In the data rows, the value 128 means zero.
Here is a table of points, one per row:
156/148/132/150/131/127/89/66/130/131/111/158/122/169/171/151/149/108/104/130/148/182/127/161/120/177/119/132/162/145/112/141/127/116/113/163/141/127/95/148/88/125/119/139/138/127/168/120
140/151/122/104/169/101/130/97/170/157/140/100/154/179/136/136/124/96/131/136/111/128/123/94/122/133/89/112/111/126/125/162/124/133/93/130/114/126/118/137/122/112/150/141/108/108/112/144
84/129/116/99/139/129/141/151/128/96/147/118/88/103/100/114/107/154/121/112/131/61/172/118/169/100/154/148/135/122/141/133/129/148/126/101/135/115/167/158/134/119/114/127/82/102/101/160
142/124/175/99/125/96/149/186/142/171/161/139/158/93/80/143/123/122/176/121/142/81/119/129/147/75/115/152/105/141/133/122/121/113/106/95/155/127/128/140/159/117/168/110/115/97/91/145
166/108/135/132/123/117/134/134/130/177/158/117/132/107/153/124/112/113/132/132/127/84/107/119/124/105/121/123/141/125/136/137/135/140/140/85/142/98/134/186/120/138/132/116/119/123/141/121
117/172/149/77/163/118/83/117/150/114/173/139/72/103/126/142/88/105/137/108/124/94/149/135/113/137/142/124/147/89/137/132/119/191/113/134/135/103/165/194/131/138/151/116/104/128/99/164
109/137/116/120/129/128/146/119/119/105/123/131/98/134/94/119/130/181/83/154/134/133/98/153/150/149/150/127/111/156/129/123/144/115/161/133/112/116/103/82/141/113/128/118/164/150/123/87
148/151/133/158/139/131/101/134/192/139/124/101/162/148/144/130/138/49/150/132/112/117/131/97/108/141/91/106/106/130/113/167/119/122/110/127/128/131/160/126/117/105/145/112/139/107/118/176
97/124/124/122/132/103/186/169/131/126/173/157/110/81/94/129/75/176/151/98/146/76/104/144/171/62/132/137/70/134/168/78/120/85/128/91/145/154/95/139/141/123/142/161/127/129/83/135
148/118/120/152/102/140/146/125/102/120/79/108/141/122/139/148/151/166/128/121/98/166/115/157/152/124/148/156/142/143/131/115/157/95/156/111/127/138/97/98/114/149/93/140/127/147/136/93
150/109/183/124/121/97/133/168/164/140/164/135/109/67/116/125/133/95/147/124/138/135/110/127/128/146/80/149/72/122/143/132/165/125/110/108/151/146/163/200/142/113/117/101/150/141/141/166
84/168/139/73/131/131/99/127/165/130/166/131/67/136/150/106/102/84/127/102/172/97/162/111/104/167/154/142/119/107/143/121/114/156/136/141/131/118/167/168/141/140/144/148/81/120/102/160
105/156/99/138/155/111/138/136/147/137/153/141/131/170/115/134/132/112/108/113/161/114/156/137/125/155/137/159/145/103/160/157/96/164/95/137/120/140/113/112/141/104/104/124/136/128/148/140
122/174/119/104/138/127/102/85/119/123/123/144/129/182/160/142/141/143/116/131/122/143/139/154/109/176/130/114/199/112/140/173/106/156/109/152/114/106/121/116/115/95/103/128/135/113/164/109
105/153/125/91/171/131/90/106/166/106/115/140/155/167/133/133/148/84/121/134/138/150/139/115/122/185/107/126/149/110/126/173/121/148/108/167/111/131/141/131/129/122/166/122/142/124/118/152
114/92/136/150/148/105/97/109/187/160/135/108/171/148/113/104/142/62/140/135/107/106/118/104/103/89/68/104/109/126/123/131/124/111/122/113/118/154/139/127/97/123/120/136/129/135/102/137
117/104/132/170/92/155/112/108/87/124/87/104/148/122/138/142/148/156/110/131/126/161/129/139/130/156/163/143/138/130/116/109/149/88/159/146/132/121/122/95/161/152/100/137/154/137/164/111
123/111/109/135/139/187/121/117/116/101/118/85/180/145/150/120/175/67/160/167/125/120/142/118/90/120/132/79/146/126/69/134/124/143/112/131/126/124/171/121/120/139/123/116/97/120/115/117
136/120/82/133/115/160/118/135/93/127/85/123/128/133/156/128/144/118/130/152/120/147/117/140/183/134/174/124/140/153/135/117/126/106/138/155/119/129/148/99/132/118/89/109/139/157/145/118
123/146/122/141/156/157/81/129/154/152/105/112/165/156/115/127/139/87/160/149/110/130/164/88/114/148/109/157/139/138/100/148/102/153/98/143/144/146/188/151/93/138/128/105/116/119/114/155
120/154/108/139/112/146/131/108/99/98/95/151/137/153/144/161/155/83/139/154/91/160/118/128/99/136/140/115/172/170/93/133/136/132/127/187/81/102/99/122/133/108/114/135/132/123/114/155
118/152/119/113/136/174/104/108/116/99/117/133/131/180/149/146/126/93/148/145/91/140/110/132/105/176/127/79/218/122/118/174/100/170/119/172/100/105/117/154/114/105/117/141/153/137/137/145
117/122/126/135/89/122/162/156/102/128/130/106/98/83/100/130/133/158/134/108/114/95/106/111/166/122/172/177/88/109/146/93/104/89/135/155/141/147/113/117/175/104/141/130/153/144/151/134
124/95/143/115/126/125/152/93/112/128/114/122/173/166/178/82/138/97/124/157/117/131/129/153/84/92/83/83/161/113/104/165/167/122/122/125/91/121/143/104/113/143/109/132/108/109/87/122
133/154/95/138/92/118/140/130/111/121/79/105/90/90/145/140/125/189/129/134/124/91/102/98/179/131/133/142/97/168/139/118/125/87/138/154/117/142/124/115/131/117/125/118/155/154/122/136
117/116/133/77/144/152/178/141/110/86/178/161/74/121/115/122/78/167/96/122/155/106/116/179/79/71/144/122/129/85/144/114/154/151/154/107/143/125/150/156/146/160/150/123/154/130/97/86
158/84/148/114/135/122/110/151/101/174/134/186/122/77/111/139/123/162/138/124/133/112/130/147/124/105/114/118/125/117/142/116/134/146/149/83/176/115/128/154/112/98/142/131/117/113/117/118
125/122/137/127/123/189/134/96/127/113/134/108/167/135/169/117/156/100/147/166/134/144/145/124/115/157/115/108/141/143/53/148/132/155/150/119/101/125/139/123/105/130/110/94/126/137/142/123
112/145/122/142/162/130/68/99/171/138/113/121/139/156/130/102/120/47/170/121/123/131/169/81/93/157/97/104/133/134/110/135/118/138/97/134/124/132/180/143/123/155/128/125/102/142/135/162
85/115/107/138/119/96/134/118/113/144/124/119/125/139/152/136/166/181/121/141/138/104/106/140/158/115/118/132/166/147/164/93/162/97/135/116/102/150/107/53/117/110/108/173/159/139/126/123
150/103/131/116/131/91/131/202/101/156/152/166/108/57/131/151/83/158/115/116/135/135/156/159/117/107/149/141/80/64/121/117/115/144/127/82/182/146/111/195/109/166/150/165/135/130/173/68
123/119/117/157/127/129/138/146/87/136/120/112/149/149/125/132/140/169/91/118/107/151/110/142/139/111/129/154/116/130/153/116/121/70/154/140/114/140/64/90/143/152/137/112/153/133/117/85
108/111/116/166/98/120/160/112/139/121/121/117/120/128/96/100/124/175/113/90/143/120/108/126/187/127/161/146/121/160/179/102/128/158/145/146/120/147/145/93/130/96/90/134/130/124/135/128
160/157/82/143/91/150/136/164/101/127/59/124/125/87/134/88/133/147/170/101/135/120/129/115/189/115/159/166/116/151/143/86/109/89/104/148/132/156/129/78/175/118/98/123/148/168/140/140
129/106/105/145/124/128/155/107/109/116/104/123/136/161/134/137/133/188/100/155/139/167/117/145/160/116/142/126/149/138/117/103/148/122/135/99/162/116/86/69/181/158/128/144/111/128/137/85
133/81/119/170/109/69/82/121/127/148/111/87/159/133/112/108/139/105/143/123/127/157/118/95/107/84/82/122/87/134/164/109/125/114/131/89/127/124/132/149/113/128/137/161/111/129/155/145
163/152/128/115/86/118/118/169/121/102/100/150/120/134/102/162/145/158/158/122/123/124/63/84/162/149/171/115/148/150/96/150/66/160/129/152/118/111/109/125/86/107/151/99/137/139/151/119
137/144/128/160/125/176/147/124/101/96/114/117/148/139/95/107/157/159/100/137/120/189/135/137/128/137/136/129/130/155/114/122/144/118/183/170/132/143/102/74/127/153/142/143/167/100/159/95
127/163/132/116/100/139/130/137/163/112/105/124/97/101/142/134/111/140/140/118/147/119/139/103/143/187/158/130/133/157/105/169/95/147/110/183/111/132/147/152/120/98/142/43/162/119/124/171
145/138/167/112/100/144/95/130/98/121/157/116/108/136/125/155/89/131/110/113/127/181/155/152/60/166/120/107/160/123/109/144/107/151/139/138/133/101/118/159/149/141/129/127/95/120/164/133
146/132/157/126/152/104/121/146/170/118/147/121/132/123/127/136/125/58/157/98/120/123/150/107/81/96/98/92/94/119/113/149/134/130/159/137/137/93/157/148/94/126/170/117/119/133/95/127
145/108/128/146/141/95/144/114/135/149/139/106/142/108/103/86/134/124/97/126/114/162/150/88/135/80/102/139/70/122/113/66/159/67/83/76/140/151/102/75/124/136/162/145/71/121/125/126
166/118/127/150/136/105/124/144/123/159/171/184/111/89/89/142/104/137/134/123/109/121/140/145/134/128/123/129/124/99/161/148/126/151/100/77/141/144/101/163/103/176/127/149/89/114/163/77
123/59/162/120/124/132/167/95/95/107/148/159/145/122/121/148/145/182/82/111/115/162/111/160/104/126/158/119/91/104/123/79/168/139/170/120/102/128/92/111/150/156/119/130/136/144/120/118
110/120/152/108/159/132/202/126/134/127/152/147/83/127/146/104/77/173/74/154/184/91/130/165/125/91/115/154/125/107/158/105/161/105/131/88/132/115/130/110/151/137/97/158/136/119/90/128
These points spread out most along one direction. Take the direction at right angles to it along which they spread out most. Go by this last direction. How many in every 100 of the points above lie lower along it than each point below? Answers are rounded to whole numbers. More than half of the points above lie lower than the first one.
163/152/128/115/86/118/118/169/121/102/100/150/120/134/102/162/145/158/158/122/123/124/63/84/162/149/171/115/148/150/96/150/66/160/129/152/118/111/109/125/86/107/151/99/137/139/151/119 ~ 64
127/163/132/116/100/139/130/137/163/112/105/124/97/101/142/134/111/140/140/118/147/119/139/103/143/187/158/130/133/157/105/169/95/147/110/183/111/132/147/152/120/98/142/43/162/119/124/171 ~ 51
133/81/119/170/109/69/82/121/127/148/111/87/159/133/112/108/139/105/143/123/127/157/118/95/107/84/82/122/87/134/164/109/125/114/131/89/127/124/132/149/113/128/137/161/111/129/155/145 ~ 36
117/104/132/170/92/155/112/108/87/124/87/104/148/122/138/142/148/156/110/131/126/161/129/139/130/156/163/143/138/130/116/109/149/88/159/146/132/121/122/95/161/152/100/137/154/137/164/111 ~ 96
129/106/105/145/124/128/155/107/109/116/104/123/136/161/134/137/133/188/100/155/139/167/117/145/160/116/142/126/149/138/117/103/148/122/135/99/162/116/86/69/181/158/128/144/111/128/137/85 ~ 87
123/111/109/135/139/187/121/117/116/101/118/85/180/145/150/120/175/67/160/167/125/120/142/118/90/120/132/79/146/126/69/134/124/143/112/131/126/124/171/121/120/139/123/116/97/120/115/117 ~ 58
123/146/122/141/156/157/81/129/154/152/105/112/165/156/115/127/139/87/160/149/110/130/164/88/114/148/109/157/139/138/100/148/102/153/98/143/144/146/188/151/93/138/128/105/116/119/114/155 ~ 42
125/122/137/127/123/189/134/96/127/113/134/108/167/135/169/117/156/100/147/166/134/144/145/124/115/157/115/108/141/143/53/148/132/155/150/119/101/125/139/123/105/130/110/94/126/137/142/123 ~ 69
123/59/162/120/124/132/167/95/95/107/148/159/145/122/121/148/145/182/82/111/115/162/111/160/104/126/158/119/91/104/123/79/168/139/170/120/102/128/92/111/150/156/119/130/136/144/120/118 ~ 60
117/172/149/77/163/118/83/117/150/114/173/139/72/103/126/142/88/105/137/108/124/94/149/135/113/137/142/124/147/89/137/132/119/191/113/134/135/103/165/194/131/138/151/116/104/128/99/164 ~ 2
137/144/128/160/125/176/147/124/101/96/114/117/148/139/95/107/157/159/100/137/120/189/135/137/128/137/136/129/130/155/114/122/144/118/183/170/132/143/102/74/127/153/142/143/167/100/159/95 ~ 98
